Each path below is one point turned by a fixed rotation once a step. After each direction that follows a path, write how fast that rotation turns it, in degrees per step (0 if it stays still).
Each turn is a multiple of 5 degrees from 10 to 175, or 0.
Each row of a path follows its step; steps can be skipped.

step 0: [-4.74  1.04 -1.30  2.43  1.71 -0.94  2.85 -1.10 -3.39  2.00 -2.72  2.38
 -1.80  1.64  1.39 -2.94 -0.23 -0.73 -3.00 -1.49 -0.12 -3.09  1.24  0.80
  3.64  1.74  0.61]
step 1: [-1.04  1.85  2.52 -0.59 -2.02  2.31 -0.45 -0.91  1.34  2.47  0.95 -0.08
 -2.52  0.46 -3.94 -3.98  2.15  0.48 -0.35 -0.18 -1.51  0.14  6.26 -0.25
  2.04 -0.41  3.57]
step 2: [-0.95  1.58  3.20  0.08  3.61  1.25 -1.22  4.15  1.10  2.03 -1.75  0.50
 -2.79 -0.23  0.71  2.60 -0.38 -1.85 -0.22 -1.73  3.47  0.47  2.10  2.30
  2.85  4.17  2.20]
step 3: [ 0.75  0.97  1.54  3.50  0.29 -3.12 -2.00 -1.30 -0.05  4.27  1.45 -0.30
  0.30  0.71 -0.36  0.40  0.90 -4.72  1.01 -2.29  1.60 -4.04  5.05  0.07
 -1.23 -0.59 -1.25]
step 4: [-0.93  2.15  2.13  3.78  4.83  1.78 -0.70  0.50  1.37 -0.56  3.84  5.22
 -0.33  0.89 -2.24  0.89  1.20 -1.34  1.76  1.23  0.85 -0.69 -0.35 -0.87
  1.42 -2.79  2.28]
step 5: [ 1.63 -1.20  3.03  2.82  1.71 -0.14 -1.59 -0.23 -3.81  1.82 -0.06  2.07
  3.30 -3.80 -2.66 -0.52 -1.09 -0.61  2.08 -2.64 -0.75  1.48  0.88  0.38
  5.02  1.18 -2.43]
step 6: [ 1.31 -1.85  0.85  2.11 -1.84 -2.81 -2.20 -1.70  1.46 -1.24 -0.17  3.93
  0.30  1.49 -0.90  1.18  2.22 -2.43 -4.61 -3.87 -0.07  0.43 -0.74  1.50
  4.07 -2.24  2.89]
step 7: [ 2.15 -2.86  6.17  0.50  3.27  0.44 -0.94 -0.37 -2.28 -0.11 -1.00  1.52
  0.09  4.01  0.68 -2.82  4.24  1.14 -0.39 -0.21 -2.61 -1.14 -0.15 -0.02
  0.37  2.02  0.36]
step 8: [ 0.68 -2.83  2.93  2.94 -2.53  2.47  2.07  2.42  2.25 -0.83 -0.80 -0.99
 -4.24  0.17 -2.34  0.71  2.32 -0.60  0.83 -4.72  0.17 -2.11 -0.93 -0.52
  2.97 -0.66 -2.92]
step 9: [-1.16 -2.65  1.95  4.25 -2.27  2.85  1.81  0.06 -2.14  0.18  3.19  2.24
  0.63  1.25  4.08  0.34  1.92 -0.08 -3.64  0.10  3.59 -0.19  2.59  0.08
  0.52  2.47 -0.79]
step 10: [ 0.88 -0.87  1.99  2.15 -2.07  2.32 -0.78 -0.90  1.96 -3.12 -1.60  1.23
  1.23  2.66 -2.27  1.70  2.36  0.58  3.47  3.17  0.96  0.19  5.31  2.94
  1.44 -0.80 -2.32]
step 11: [-1.62  2.08  2.43  0.23 -2.34 -1.13  2.90  3.53 -0.02 -0.55 -0.51  3.90
  2.11  1.63 -0.07  2.57  0.85 -4.21  0.85  1.68  0.23 -0.70 -2.09  0.14
  2.70  4.24 -2.54]
Speeds:
[-0.55 -1.33  0.46 -0.19  0.66 -1.58  0.26 -0.39  0.22  0.62  0.77 -0.37
 -1.07 -0.94 -1.04  2.24  0.38  1.19 -1.36  1.98 -0.90 -0.72  0.69 -0.67
  0.93  0.53 -0.49] => 0
[-1.49  0.13 -0.15  0.72 -1.35 -0.68 -1.22  0.85 -2.09  0.29  0.35 -0.98
 -1.29  0.48 -0.53  0.68 -1.15 -1.46 -0.84 -0.64 -0.16  0.40 -1.16  1.26
  0.03 -0.09 -1.59] => 125
[-0.79 -0.69 -1.41 -0.91 -0.14 -0.57  0.78  0.04 -0.26  0.79  1.75  1.19
  1.20  1.42 -0.19 -0.24  0.58  0.05 -2.12 -1.22  0.20 -0.37  1.40  0.19
 -1.35 -1.33 -0.04] => 125
[ 0.87  0.04  0.80 -1.42 -0.59 -1.73 -1.76  0.92  1.62  0.40 -1.37  0.01
  1.11  1.08  0.18  0.56  0.54 -0.58 -0.73  0.53 -0.01  1.43  0.52  1.63
 -0.21  1.01  0.33] => 85
[ 1.23  0.70 -1.67  0.40 -0.21  0.16  0.07  1.52 -1.34  0.24 -0.73  0.83
  1.33 -0.80  0.26 -0.14  0.74 -0.58 -0.34  2.12 -0.91 -0.52 -0.05  0.64
  1.63 -1.75 -0.25] => 60
[-0.05 -0.75  0.49 -0.47  0.29  1.09  2.51 -0.94  0.50 -0.20 -1.14 -0.28
 -0.84 -0.14 -0.39 -0.89 -0.43 -2.39 -1.24  1.46  0.29  1.06  0.70  0.77
 -0.44 -0.06 -0.89] => 35
[ 2.70 -1.35  1.97  0.60 -0.31  0.96 -0.55 -0.01 -0.12 -1.03  0.63  1.23
  0.18  1.07  0.41  0.91 -0.77 -0.04 -0.96 -0.56 -0.08 -0.07 -0.36 -0.82
  0.41 -0.83 -1.53] => 20

step 0: [-0.17 -0.66 -0.48  1.47  1.42  1.72  0.19  2.65 -1.19  0.50  0.10  1.09
  0.96 -0.87 -4.05 -5.23 -1.33  0.97  1.58  0.16 -4.07  2.10 -2.38 -0.29
  3.06 -2.58  0.19]
step 1: [ 1.28 -0.46  1.21 -0.23 -0.12 -1.04 -4.43 -3.42 -0.84  2.83  0.94 -0.83
  1.40 -5.99 -1.42 -0.61 -0.80  2.45  1.36  1.57 -1.98 -1.99 -1.33  0.46
 -2.25  0.64  0.10]
step 2: [ 1.98  1.06 -1.43  1.21  3.43 -2.95  1.47 -0.45  2.36 -1.46  3.60 -2.53
 -2.92  0.39 -2.89 -0.94 -2.60  1.01  1.32 -0.64 -0.15 -0.15  0.67  0.40
 -3.69  3.00  0.78]
step 3: [ 1.48  0.88  2.73 -0.83  3.17 -0.67 -1.29  1.81  2.88 -0.81  1.81  1.98
 -0.19  3.03  0.17 -4.60  0.41  3.08  0.56 -1.18 -1.71 -1.52 -2.51  0.10
  2.46 -2.00 -2.00]
step 4: [-0.08 -0.16  0.90 -1.47 -1.17 -1.29 -1.63  1.64  0.05 -0.39 -3.42 -2.51
  3.39 -3.68 -0.76 -3.14 -0.44  2.84 -0.16 -0.11 -1.75  2.81 -4.68 -0.20
 -2.09  1.05  0.38]
step 5: [ 1.00  1.79 -2.41  2.11  1.63 -1.93 -0.76  1.86  0.71  0.62  1.52  0.26
  1.35 -3.98 -3.33  0.44 -3.44  3.11  1.54 -0.33  1.75 -2.19  2.53 -3.23
 -2.14 -0.68  0.89]
step 6: [ 1.11 -2.19 -0.79 -0.93  3.99 -3.52 -1.18 -0.78  0.99 -1.32  0.14 -1.08
 -2.37  1.19 -0.41 -3.76 -2.12  1.55 -3.48  1.21 -1.64 -3.23  1.60  1.05
  0.89 -0.26 -3.30]
step 7: [ 2.49  3.20  1.17  0.98  0.06 -0.04 -4.26  0.65  0.86 -3.43 -3.45 -3.97
 -0.24  1.30  0.58 -2.99  0.47  0.91  2.08 -2.50 -2.19 -0.29 -2.17 -0.03
  0.54  0.13  0.85]
step 8: [-0.29  1.87 -1.95  2.80 -1.43 -1.85 -0.31  2.56  0.54  3.61 -0.17 -0.45
 -0.86 -1.45 -0.84 -1.72 -0.65  4.15  0.08  1.58  0.89 -0.09 -3.36 -5.04
  0.98  1.82  0.10]
step 9: [ 0.11 -4.28 -2.30 -0.50  1.72 -2.63 -0.87 -0.79  3.32  3.06 -0.56 -2.49
  3.20  0.33 -1.09 -2.59 -3.02 -0.42 -0.65 -0.67  0.71 -3.90  0.91 -0.80
 -1.19 -1.71  0.70]
step 10: [ 4.27  3.76  0.72  2.31  1.21 -1.20 -3.02  0.30  2.02 -1.57 -2.41 -1.13
 -0.66  0.60 -0.26 -2.88 -1.57 -0.10 -3.14  1.32  2.45 -0.31  0.96  4.09
 -1.09 -0.66  0.48]
step 11: [-1.49  0.83  0.62  3.86 -2.49 -2.17 -2.87  0.59  0.51 -2.33 -0.57 -1.44
  1.39  3.88 -1.35 -0.03 -1.63  4.09  1.12  1.55 -0.28  0.70 -1.49 -2.18
  2.55  1.78 -2.75]
Speeds:
[ 1.84  0.54  0.50  0.65  0.60 -0.65  0.16 -1.38  1.43 -1.36 -0.25  0.56
 -0.63  1.23 -0.82  1.32  0.53 -0.44 -0.92  0.58 -1.21 -1.25  1.43  0.77
 -1.00  0.90 -0.95] => 90
[-1.82 -1.81  0.27 -1.07 -0.70 -2.34 -0.87 -1.90 -0.10 -0.17  0.26 -0.25
  0.81  0.09  0.88  0.02  1.09  0.37 -0.10  0.95 -0.36 -0.77 -0.92  0.04
  0.06  0.02 -1.45] => 140
[ 0.41  0.61  0.71 -0.54  0.96 -0.72 -1.50  0.55 -0.87  0.73 -1.88  1.13
  0.13  0.34  0.47  1.09 -1.35 -0.98  2.08  1.68 -0.27  0.91 -0.66 -0.11
 -0.35  1.09 -0.36] => 110
[-1.05 -0.67 -0.30  1.66  2.00  0.24 -0.21  0.84  0.37  0.73 -0.27 -1.25
  0.63 -1.21  0.29  0.94  1.12  0.65  0.26  1.88 -0.25  0.05  1.41  1.55
 -0.35 -1.13  0.46] => 85
[-0.02  0.09 -1.48  0.40 -0.20  0.32 -0.71 -0.72 -2.67 -0.88 -0.56 -0.73
 -1.64 -1.22 -0.55 -0.03 -0.13 -0.19  0.79 -0.41 -1.42 -0.73  1.26 -0.14
  1.58 -0.08 -1.19] => 60

step 0: [-1.52  2.74  0.11 -4.66  2.07  0.66 -3.12  1.60 -1.34  1.07 -2.62 -3.28
  1.61 -1.41 -5.14 -1.06  3.11 -4.97 -1.75 -4.16 -1.79  1.03 -1.72  3.31
 -1.40 -2.30 -1.22]
step 1: [ 0.58 -0.05 -0.32  2.61  3.66  1.68 -1.77 -4.09  0.96 -0.62 -2.70 -4.38
 -1.38 -4.17  3.83  2.92  0.66  1.91 -4.77  0.24 -2.83 -0.62  2.90 -1.56
  2.81  1.10 -3.22]
step 2: [ 1.11 -0.32  0.04  3.94  0.13 -1.64  2.40  4.40  3.16  2.69 -1.72  3.65
 -0.27  0.59  3.02 -0.58 -2.53  4.41 -2.17 -5.56 -0.05  2.00 -4.53 -1.08
  2.24 -1.02  2.02]
step 3: [ 3.59  1.36  1.04 -2.90 -2.86  2.56  3.57  1.85  0.02  1.14  2.05 -2.48
  5.98 -2.17 -3.84 -0.28  0.32 -1.39 -0.75 -0.11 -3.27 -2.44 -2.44  4.64
  0.29 -2.97  1.15]
step 4: [ 0.41 -1.58 -3.48 -0.47  5.05  1.13 -0.69 -2.67  3.21  0.39 -0.30 -1.28
  3.62 -3.18  0.82  0.78  1.52 -2.89  1.61 -0.66 -3.05  3.99  4.50 -3.24
 -1.77 -2.25 -4.27]
step 5: [-5.06 -0.40 -2.81  2.73 -0.10  0.19 -0.28 -1.07  0.85  3.59 -2.21  2.31
 -0.96  1.18  0.25  0.71  1.50  0.41 -6.68 -2.45  3.45  2.76 -2.60  1.01
  4.93 -1.59 -2.50]
step 6: [ 5.87  4.98 -0.70 -3.37  0.97  1.69 -0.57  0.45  0.30 -2.56  1.96 -1.36
  1.20 -1.31  1.39  0.43 -0.41  3.37 -2.00 -1.38 -1.34  0.84 -5.41  4.33
  3.54  2.32  1.74]
step 7: [ 3.35  0.53  4.06  4.82  2.70  0.36  2.47 -1.85 -0.21 -0.14  0.44  1.82
  5.25 -4.54  2.65 -2.38 -0.67 -1.82 -0.38 -2.22 -1.99  1.77  2.19  0.43
 -5.10 -1.62 -0.62]
step 8: [-1.12 -0.33 -4.39 -0.24 -0.54 -0.08 -0.12 -2.85  3.50  4.23 -4.16  0.29
  3.70  1.37 -1.05 -1.31  1.47 -1.02 -1.83 -1.16  3.11 -2.89  1.15 -2.46
  2.33 -6.29  2.57]
step 9: [ 1.28 -1.24 -2.16 -1.68  0.29  2.05  1.19  0.24  3.59 -5.20  5.36 -0.49
  0.17  1.94  0.37  1.93  6.85  1.77 -2.49 -0.68 -0.11  1.99 -1.90  1.11
  4.66 -0.39 -1.91]
step 10: [ 0.92 -1.73  3.04 -0.80  4.42  1.49 -2.91  1.66 -3.15 -1.61 -1.22  4.79
  2.71 -2.69  3.50  1.26 -2.41 -2.74 -1.01 -0.61  1.13  4.82 -2.48  4.51
 -0.83 -1.49 -1.14]
step 11: [ 0.96  6.76  0.49  3.83  0.27  0.90 -1.57 -5.12 -2.14  2.70 -1.61 -1.63
  4.64 -0.22 -1.05  3.24 -0.89  2.38 -0.42  0.41  2.36 -2.37 -1.13 -2.11
 -0.40 -3.83  0.53]
Speeds:
[-0.34  0.24 -0.43  0.32 -0.69  0.30 -0.07 -1.64  0.67  2.82 -0.84  0.98
 -0.96  0.77  1.55  1.09  0.73  1.49  0.02  0.16  0.30 -0.62  0.43 -1.46
 -0.37 -0.52 -0.90] => 110
[ 0.00 -1.12  1.17  1.60 -1.55 -0.60  0.15 -1.13  0.58 -0.53  0.85 -0.42
 -0.11 -0.47 -0.66 -0.10 -0.43  0.40 -1.49  1.28  0.39 -1.15  0.11  1.78
 -0.22 -0.66 -2.23] => 175
[-0.97  0.92  0.94 -0.48 -0.38 -0.09  0.26 -0.32 -0.73  0.34  2.35 -0.56
  0.53 -0.09  1.77 -1.18 -2.32  0.11  0.52 -0.62 -0.66 -0.73 -0.74 -0.98
  0.24 -1.62  0.08] => 85
[-1.48 -0.21 -0.22  1.07  0.48 -0.07 -0.34  1.27  0.25 -0.49 -0.04  2.10
 -0.65 -0.18  0.43 -1.30 -0.21  1.40 -0.43  0.26 -1.12  1.73  1.37  0.76
 -1.54 -1.32  0.42] => 135
[-0.74 -0.57  0.53  0.14 -0.09 -0.30 -0.12  2.20  0.12  1.30 -0.82 -1.72
 -1.13 -0.67 -1.23  1.17 -0.96  0.54  0.06 -0.79 -2.47 -0.44 -0.02 -0.54
  0.10  0.31 -1.03] => 20
[-0.65 -1.18  0.43 -1.13  1.75  0.51  0.88  0.30 -0.23 -0.42 -0.51 -1.45
  0.14  2.62  1.25 -0.27 -0.62  1.30 -1.82  0.15  0.64  0.42  0.13  0.39
  0.15  0.76 -0.62] => 90
[ 0.01  0.81 -1.05  0.26  0.43  1.31 -0.04 -0.37 -0.12 -0.62 -0.79 -0.46
  0.47  0.46 -0.59  0.00 -0.59 -1.38 -0.88  0.60 -0.53 -0.77 -1.14 -1.12
 -3.51 -0.46 -0.64] => 100
